Each path is a new rotation, seen through one point. The rows after it are directions, each followed by how far the rotation turns it, in degrees a step (0 if it stays put).
Each turn is a multiple of 5 degrees from 10 to 175, or 0.
Path 1:
[  3 -10  22   9   0   3  24  16  -5 -11  -7 -31  19  -8  11  10  -4  16
 -12  -7   4  -3  -6 -21 -21  -4 -23   8   9   8   3  28  -3   5  15  12
  19 -14]
[ 14 -25  14   1   4   6   3  11 -11 -15  -5 -22  22   6  18   7   3   8
 -14 -13   5   5 -18 -21 -24 -12 -19   8   2   9  12  20  -7  14   3  22
  33  -6]
[  8 -14  20   5   0   5  16  17  -4  -5  -6 -31  11 -11  14   9  -2  15
  -7 -15  -3   1  -4 -12 -30 -13 -23   8  10   4  -8  29 -13   2  11  20
  28 -16]
[ 19 -19  14  11   4  15   7  -2  -3 -14  -6 -23  25  -1  15  -1   4   5
  -8 -18   6   3 -20  -9 -24  -7 -19   4  -1   1   9  26 -13  11   6  24
  34   1]
[  5  -9  20   5  -3   4  14   9   0   1   0 -29  17  -8  18   6   1   3
   4 -14  -4   5  -4  -3 -29 -14 -15  -1   9   2 -11  24 -19   0  11  25
  37 -12]
[ 14  -9  21  18   3  11  16 -10   4 -12  -7 -24  31 -11  16  -5   6   3
   0 -13   6  -2 -18  -7 -19   0 -12  10  -1   1   7  25 -12   9  15  22
  34  -1]
[  2 -11  21   0  -2   4  18   2  -2  -2   7 -25  29  -4  29   9   5 -10
  10  -8   0   3 -10  -9 -24 -13  -5  -2   2   8  -5  19 -13   2  10  24
  38  -9]
[  3  -4  26  17   1   6  24  -8   4 -13  -5 -21  38 -16  16   1   5   4
   3  -9   6 -10 -11 -14 -15   0  -7   7   5   4   3  23  -5   5  14  17
  29 -10]
[  3 -16  22  -1   1   3  15  -3  -7 -10   6 -17  37  -1  25   7   9 -11
   4  -7   4  -2 -14 -19 -20 -12  -2  -3   6  13   2  13  -1   8   3  23
  36  -8]
[ -3  -7  28  13   0   2  25  -1  -6  -8  -2 -24  33 -19  11  11   1   4
  -4  -5   6 -12  -9 -22 -20   0  -8   6  13   5  -2  24   2   6  10  12
  23 -19]
[  4 -22  21   3   4   4   7  -5 -13 -14   3 -16  32  -3  18   8  -2  -5
 -11  -8   3  -7 -23 -23 -22  -6  -7  -4   4  10  10  18  -1  12  -2  17
  29  -9]
[ -2 -11  28   6  -1   0  20   8 -12  -3   7 -27  22 -17  15  14  -8   3
  -9  -6  -1 -12 -13 -21 -32  -6 -11  -2  15  10  -6  31  -5   2  -2  12
  25 -18]
[ 10 -15  24  16   9   9   5   0 -11 -16   5 -21  25  -6  13   0 -10  -1
 -20 -10   2  -8 -26 -18 -27  -2 -11   1   3   8  13  25  -7  13  -7  13
  29  -2]
[  3  -8  27   9   0   2  14  17  -8  -1  12 -27  14 -10  16  12 -14  -2
 -11  -9  -3  -1 -17  -9 -33 -11 -11  -9   9   9  -6  26 -11   7   3  14
  32  -9]
[ 10  -7  27  21  10  15  14   6  -5 -15   4 -30  23  -7  10  -5 -12   6
 -17  -7   3  -3 -23  -4 -21  -1 -17   1   2   1  12  24  -7  10   1  16
  28  -1]
[  8  -7  26   3   5  11  14  17  -2  -6  14 -33  22   3  21   9 -10  -5
  -5  -7   1   9 -11  -7 -25 -13 -14 -11   3  15   3  16 -14   5   6  23
  35  -3]
[  6  -1  30  22   5  16  25  11   3 -12   0 -32  27  -7  12  -1 -12  10
  -9  -4   8   0  -8  -7 -14  -1 -17   3   2   4  10  25 -10   9  14  17
  26  -3]
Speeds:
[ 4 -3 -2  5  4  3 -4 -8  1 -7 -5  3  5  3 -1 -7  2  0 -4 -1  5 -2 -7 -1
  4  4 -1  4 -4 -1 10 -1  1  5 -2  1  0  6] => 160
[ -5  -6  -2  -7  -1  -4   0   1  -6  -3  -5   3   1   1  -2   5   2   3
  -5   0   3  -4   0 -12  -1   0  -2   4   4   3   1   1   7   0  -3  -3
  -5  -7] => 35
Path 2:
[ -2 -10  10   5   4 -24  18  17  -9  10   2  21   9 -19  -6   0 -18  -9
 -12   4  37   2   9  -4   5  -7 -19 -13  -7   2 -17  14  -2   8 -15   6
  -1  45]
[-13  -5   8   6   7 -25   2   2  -8  19   5  22   7 -11  -5  -9 -12 -12
  -9  10  33  19  -3  10   0 -13 -14 -11  -2  -2  -7  11  -8  16  -7  13
 -11  49]
[ -4 -11  23   4  13 -20  10   9  -8  21   2   8  10  -7  -9  -1 -14 -15
 -16  15  36   8   8  14   7   3  -6 -11  -2  -2 -12  12   0  25 -19  -6
 -11  37]
[ -2  -7   6  -7   2 -14  15  -7  -7   3   0  14  14 -13 -14  -7 -25 -13
 -21  13  38   5   4   3   3  -8 -14 -12  -6   2  -9  18  -3  18 -20  11
   3  47]
[ -7  -3  15   5   1 -16   7  17  -9  24  10  15   9 -13  -5  -2 -22  -2
 -11   3  32   0   6   6   5  -5 -15 -15   1 -13 -13  17   0  13 -11  15
   1  51]
[ -7 -14  16  -2   8 -23   5   5  -1  15  -1  22   0 -16 -15   3 -11 -10
  -8  14  34  16   2  13  14  -8 -12 -13   1  -4  -4  10  -8  18 -19  11
  -8  41]
[ -8  -6  18   1   5  -8   1  -5  -3  16   8   1  11  -6 -12  -7 -18 -14
 -14  18  36   5   5  18   3  -1  -8 -13   3 -15  -7  18   1  31 -16   1
  -4  43]
[  0  -9  17  -9   0 -13  14   9  -2   6   0  12   9 -18  -9   4 -17 -13
 -14  10  37  -7  15   4  12  -6 -12 -16  -3 -11 -11  21   3  17 -22   5
   9  43]
[-13   0  11  -3  -3 -16  -2   4  -2   7  10  21   3 -19  -9  -5 -15  -8
  -3   6  30   6  -1   9   3 -17 -19 -10  -2 -19  -9  18  -3  16 -12  18
   3  53]
[-10 -12  29   2   7 -19  -1  17  -6  15   4  12   0 -17 -10   4  -4 -15
  -1  16  34  12  10  17   9  -3 -13  -8   0 -17 -11  15   0  19 -21  -4
  -5  40]
[ -8  -6   9  -9   4 -17  10 -12  -4  -1  -1   9   8 -16  -9  -2  -8 -24
 -15  19  38   6   0  13  -1 -13 -13  -5  -7 -15 -11  20  -2  29 -19  -5
   3  42]
[ -8  -1  18   2  -5 -18  10  11 -10  11   7   8  12 -14  -1  -3 -16 -12
  -7   7  36  -6   5   5  -2  -8 -14  -9  -8 -19 -19  23   8  15 -11  -3
   5  47]
[-11  -7  16  -1   0 -31   8  10  -3   2   0  29   1 -23  -5   1  -3 -16
  -1  11  36  14   0   5   6 -15 -20  -4  -8 -10 -11  12  -4  12 -14   5
  -2  43]
[-17  -4  17   6   6 -19   3   5 -10  16   5   7  11  -7  -1  -5  -3 -17
   1  16  35  13  -4  19  -9  -7 -13  -3  -3 -19 -11  16  -1  24 -10  -4
  -8  43]
[ -4 -11  16  -2   8 -23  19   5  -6   5  -4  11  11 -15  -6   1  -6 -22
 -14  13  40   0   6   3   2  -4 -12  -7 -10  -4 -19  19   2  18 -17 -14
  -1  36]
[-15   1   3   1  -6 -23  11   0  -6   9   6  15  13 -14   2  -8 -16 -11
 -10   3  38   3   0   0 -10 -14 -15  -5  -8 -10 -15  20  -1  15  -5   7
  -2  52]
[-10  -6  19  11   3 -30   9  22 -10  20   1  23   5 -16   0   0  -8 -12
  -3   9  33  13   5   5   1  -8 -16  -7  -6  -5 -14  10  -3   7 -12  -2
 -10  43]
Speeds:
[ 2  4 -4 -1 -7 -2  2  6  1 -3  3  5  1 -4  2  0 -5  5  0 -7 -2 -6  1 -7
  1 -5 -4 -1 -2 -1 -2  1  2 -8  3  9  5  5] => 95
[-6  7 -2  4 -4  5 -5 -4 -2  5  6 -5  4  6  4 -6 -2  4  1 -1 -2  0 -4  4
 -7  1  1  1  3 -6  0  2  1  4  7  3 -1  6] => 155
Path 3:
[ 15  12   5  14  -7 -22 -19  14  -9   1   7  14  -9  22   7 -14   8 -23
 -30   3 -13   0  13 -23  -5  -6 -17 -12  26   8 -11   2 -11  26 -25 -17
  -5 -17]
[  7  17  -9   8  -9 -23 -17  -7  -6  -3  15  12 -11  31   8 -17  14 -19
 -22   3 -12   7  18 -32  -6   0 -13 -18  15   0  -8  11 -19  12 -17 -15
 -13  -5]
[ 12  11   5   9  -5 -24 -21   7  -9  -4   5   6 -13  29   6 -15  14 -22
 -29   2 -19   5  12 -26  -5  -7 -24  -9  21  10  -4   0  -3  21 -21 -18
  -6 -14]
[  3  18  -5   5  -8 -22 -20   2  -6  -3  12   9  -7  34  10 -19  21 -18
 -15   3  -8  -2  21 -37 -13   4 -19 -16  10   3  -5   8 -16  12 -17 -13
 -10 -13]
[  5  16   9   7  -2 -22 -24   1 -10  -5   4   1 -17  32  10 -13  22 -21
 -20   4 -13   5  11 -33  -9  -9 -23 -10  18   5   5   4   0  14 -19 -16
  -9 -16]
[  2  20   3   5  -6 -21 -20   0 -11   2   6   9  -2  29  15 -11  26 -20
 -11   6  -2  -4  12 -46 -20  -1 -26 -11   7   0  -6   7 -12  10 -23 -15
  -4 -19]
[ -2  21   7   6  -3 -18 -24 -11 -11   6   0   6 -18  29  14 -18  25 -21
 -19   7 -11   7   2 -38  -8  -8 -16  -8  10   1   2   9  -1  12 -14 -20
 -13 -17]
[  2  19   4  13  -5 -18 -23   4  -9  10  -2   9  -1  22  15  -9  21 -22
 -16   7   0  -4   6 -39 -17  -5 -24  -3  10  -2 -13   8  -8  14 -25 -18
  -4 -26]
[ -6  21  -3   9  -3 -15 -22 -16  -9  12   0  11 -15  23  18 -11  21 -22
 -20  10  -4  10   1 -43 -11  -4  -7  -4   8  -7  -2  12 -11  11 -15 -21
 -14 -15]
[  4  16   3  16  -2 -18 -26   6  -6  10  -6  13  -4  13  18  -5  19 -23
 -25   7  -2   2   0 -35 -10  -9 -17  -2  15   0 -15   7  -9  23 -24 -24
  -3 -25]
[ -6  18 -12  13  -6 -17 -21 -11  -4  12   6  18  -9  15  17 -11  17 -20
 -23  12  -1   9   1 -39  -9  -2  -8  -6  10  -7 -14  14 -21  14 -17 -21
 -16 -13]
[  3  15   0  16  -3 -19 -23   8 -11  13  -3  15 -11  13  10  -8  10 -25
 -32   7  -8   7  -1 -28  -2  -9 -10  -4  21   3 -14   7  -4  23 -25 -18
 -11 -17]
[  1  18 -10  16  -8 -21 -18  -1  -1  13   8  19  -3  16  11 -13  11 -22
 -25   8  -5   5  11 -34  -9   3  -7 -12  16  -5 -19   8 -25  18 -20 -20
 -14 -12]
[  6  15  -3  15  -8 -22 -21   2 -11   5   6  15 -17  19   8 -16   6 -23
 -37   6 -15  10   4 -25   0  -8  -9 -10  25   2  -8   5  -9  23 -20 -21
 -15 -13]
[  9  16  -6  13 -10 -23 -16   4  -4   3  12  16  -4  21   9 -16  10 -23
 -22   4  -9  -2  21 -28 -11   0 -17 -14  21   3 -15   6 -23  17 -22 -13
  -5 -12]
[  4  13  -1   9  -8 -20 -22  -3  -6   1  13  12 -18  30   8 -17  11 -20
 -33   2 -20  11   9 -27  -4  -5 -12 -12  20   0  -2   6 -11  18 -17 -19
 -18  -6]
[ 10  17   3  12  -9 -24 -17  11  -6  -3   6   8  -2  28   6 -15  16 -20
 -24   3 -11  -4  19 -28 -11   0 -24 -13  19   2  -9   3 -12  19 -24 -14
  -2 -16]
Speeds:
[  4  -1   2   1  -8  -1  -7   1   7   0   0 -10  -2  -2   2  -1   7   2
   0   0   5   6   6   3   7   3   3   1  -3  -7  -6  -2   2  -3  -5  -1
   1   0] => 0
[ 6 -1  4 -5 -2 -3  2  2 -2 -9  5 -5 -2 10 -4 -3  2  2  3 -4 -5 -2  8  2
 -1  2 -7 -5  1  4  6 -2  3 -3  2  3  1  3] => 25
